128 stands for zero in the data rows.
Here are some points, each followed by its number:
[ 88 152 130 128 137 138 174 140 167 119 160 159 190 140 145 135 140  92
  93 154 134 135 159 148  93 148 119 176  91 151 124 158] 0
[149 107 129 179 152 146 104 117  59 201 131 101  79 128 103 137 116 144
 165 130 140 127  89  74 157 105  79 146 132 151 142 148] 1
[ 95 107 108  85 112  98 170 196 128  57 166 128 100 140 141  94  97 142
 207 182 167  87 127 102 123 149 141 119 136  81  92  73] 2
[114 149 190 140 128 181  75  70 107 155  64 137 118 143  88 123 154 169
 153  70 124 135  68  83  93  63 144 176 173 131 152 153] 3
[188 153 129 188 143 127 120 112 135 149 100 108  80  85 112 171  93 104
 150  94  76 121 102  71 127  90  96 128 173 172 150 219] 4
[ 52 180 175  95  81 155 102 183  90 129 136 160 121 100 119 127 155 140
 133 113 149 145 117 152 185 132  67 109 111  89 100 107] 5
[172  90 121 129 153 126 135  66  92 166  97  98 119 110  91 127 127 120
 153 149  95 108 137 104 174 109 103 124 102 137 185 154] 6
[108 165 132 110 123 150 133 182 174 113 152 168 194 141 146 150 110  77
 104 169 157 127 127 143  61 158 136 164  93 203 118 104] 7
[153 143 110  68 137 119 194  83 128 135 169  77 119 184 196 104 118 134
 138 149 162 130 150 112 138 126 149 129 123 105 181  82] 8
[ 95 151  82 138 135 139 121 150 160 143 132 158 154 190 163 158 117  50
  72 133 120 155 201 134  98 159 141 121 135 138 125 148] 9
[166 132 110 172 145 115  99  67  95 184  95 154 125 119  73 130 111 147
 154 109 102  98 114  79 157 124  77  60 139 132 112 183] 10
[163 167  95 135 112  96 154 110  92 126 156 104 126 149 124 106 101 122
 150 122 128 143 125 169 129 127 171 131 115 142 144 117] 11
[102 162 127 113 129  95 125 162 195 156 186 152 222 141 166 153 139  95
 128 183 125 122 194 115  60 150 159 203 100 103  93 137] 12
[128 127  91 146 145  95 140 111 111  64 148 106 104 167 125 113  80 148
 163 160 145 120 132 110 120 162 173 112 111 137 185 116] 13
[169  88 133 175 107 152  97  87 107 177  70 188  56 113 104 107  90 174
 163 131 137 128 101 102 142 122 115 130 147 101 156 134] 14
[137 127 148 112 100 114 129 148 117  79 119 132 110 110 122 103 140 135
 182  91 168 126 108 151 117  82  92  81 104  94  93 112] 15
[136  92 159 128 146 138 125 124 145 133 143 135 111 119  99  88 133 117
 159  93 121  87  79 117 143 152  88 105 113  93  93 116] 16
[130 152 125 131 123 127  65  88 136 124 116 131 109 107  87 103 129 181
 174 111 101 101 113 107 137  99  90 138 170 169 164 124] 17
[142  57 103 150 136 121  93  74 133 178 105 116 119 119  85 131  86 160
 129 127 119 118  89  88 138 114 138 152 103 134 145 166] 18
[127 104 106  88 136  30  90 201  96  70 197 109 142 135 116  78 105 117
 217 210 167  86 129 137 101 214 160 116 114 120  47  76] 19
[122 125 119  59  77 102 175 169 106  97  94 113 111 131 132  77 149 118
 166 131 191 118  72 159 142  98 112  84 108  53  96  57] 20
New points follow, each followed by the numbers of its five nearest points above, nearest first.
[100 104 159 149 167 196 142  90 144 142 133 139 163 111 138 151 153 103
  93 145  94 166 157 150  97 124 135 145 180 138  95 139] 0 9 7 16 11
[180 200  57 140 172  91 155 113 105 100 173 130 149 109 155  84 119 138
  96 122  91 112 121 110 120 139 140 108  92 128 182 108] 11 13 8 6 0
[191 106 129 139 183 122 116 115 120 102 135  70 130 139 124  95 109 134
 195 147 205 110  92 111 140 128 154 143 118 110 148 129] 13 11 16 6 18
[111  81 165 142 150 171 113 116 150 197  89 130 154  47 130 203 137  83
 122 111  76 158 136 154  29 125  97 143 206 151 120 140] 4 0 9 3 18
[ 81  91 172 155  95 181 164 103 121 125 101 132 130  94  99 200  96 105
  82 135 114 185 120 150  77 117  99 160 186 117 125 138] 0 18 9 3 14
[143 102 193  95 109  80 112 138 146  99 135 127 110 127  62 110 121 108
 147 113 163 122  87  92 135 146  75 121 156  97  89 118] 16 15 17 20 5
[150 138 131 105 121 116 154 126  59 129 130  83 137 135 128 142 112  97
 144 116 197 117 129 171 139 106 152 129 131 141 185 128] 11 8 13 6 15
[153 117 128 186 115 134  85  97 102 150  64 101  81 105  92  68 147 161
 148  78  83 118  90 132 100  94 127 134 152 146 118 154] 17 3 14 18 10
[201 157 142 131 134 100 152 131 106 114 123 103 136 164 119 115 132 128
 138 118 158 124  88  86 136 122 148  93  87  97 152 100] 11 13 15 8 16
[108 170 149  69  84 156 141 195 123 124 118 123 136  90 161 174 160  98
 119 119 125 148  99 155 137 135 123 130 146  99  75  84] 5 15 20 16 7
[106 185 115 108 102 122  45 140 203 146  94 211 156 106 172 144 236 111
  81 134 120 108  90 150 176 100  38 173  97  62 110 138] 5 0 16 15 17
[112  83 187 151 109 156 129 162 116 114 165 128 125 116 105 122 107 173
 141 130 121  87 145  86 121 158  84 113 140  97  67 101] 16 15 2 5 17
[131 141  84 139 114 118  97 119 101 142 144 104 149 119 147  95 107 108
 118 166 142 127 103  94 159 121 152 116  98 162 154  88] 11 13 6 18 8
[ 83 127  89 115 127  64 115 185 107 100 149 143 107 166 119 117 111 131
 157 136 156  44 169  83 138 130 130  85 118 120  78  80] 2 13 19 15 16
[171 137 103  85 121  74 175 101  64  94 126  68 111 164 133  93 116 127
  66 111 123 166  99 115 132 109 163  78 109 148 139  84] 11 8 13 15 20
[107 122 181 111  91 173  76 118 175 107 121 198 132 104 177 131 233 126
  71 163 105 154 133 172 135 110 116 145  83  47  75 112] 5 0 15 16 12
[215 183 101 133 141  78 149 101 108 115 140  86 137 131 154  78 126 152
 125 120 103  72 123 142 124 146 171 136 131 105 202 131] 11 13 8 6 17
[ 99  96 119 174 112 149 171 106 138 114 113 148 142  94  92 176 100 145
 106 172 135 184 164 113  96 126 113  98 190 202  98 160] 0 9 18 4 17
[100  69 178 112  92  89 142 163 113  95 106 130  99 133 117  83 133 138
 158 105 165 104 120 132 142 114 133  98 124 128 121 120] 15 16 20 2 13
[191 152  90 135 133 139 120 150  83 124 145 125 124 166 142 138 132 140
 107 131 134 128 160 151 148  88 161 125 113 143 153 110] 11 13 8 6 9
[117 163  76  83 128 147 153 132 148 115 152 119 158 174 195 191 143  65
  56 175 115 110 156 114 125 141 134 120 152 165 157  94] 9 0 7 8 11
[162 117 121 106 120  60 208 202 128  87 179 111 150 135 101  79 105 146
 198 169 194 104 132 145 135 162 134 144  98 109  87  85] 2 19 20 11 15
[150 125 121 102 147  91 102 125  90 105 118 163 130 164 151  88 105 112
 133 143 136 127 133 114 170 117 131 148  91 101 119 143] 11 13 16 15 6
[ 91 172 137  94 126 137 182 176 145  93 104 150 128 127 155 157 187  84
 140 138 180 137 138 188 160 137 134 175  78 103  92 143] 0 5 15 7 20
[174 143 142 145  88  93  66  98 106 172  88 101  87 114  85 148 136 197
 152  65 125 141 108 102 111 108 121 123 169 140 188 160] 17 3 14 18 1
[141 115 121  82 128 121 161 169 140  70 125 149 159 187 112 102 115 119
 161 161 161 129 134 109  87 150 109 129 110  49 128  89] 2 20 15 13 16
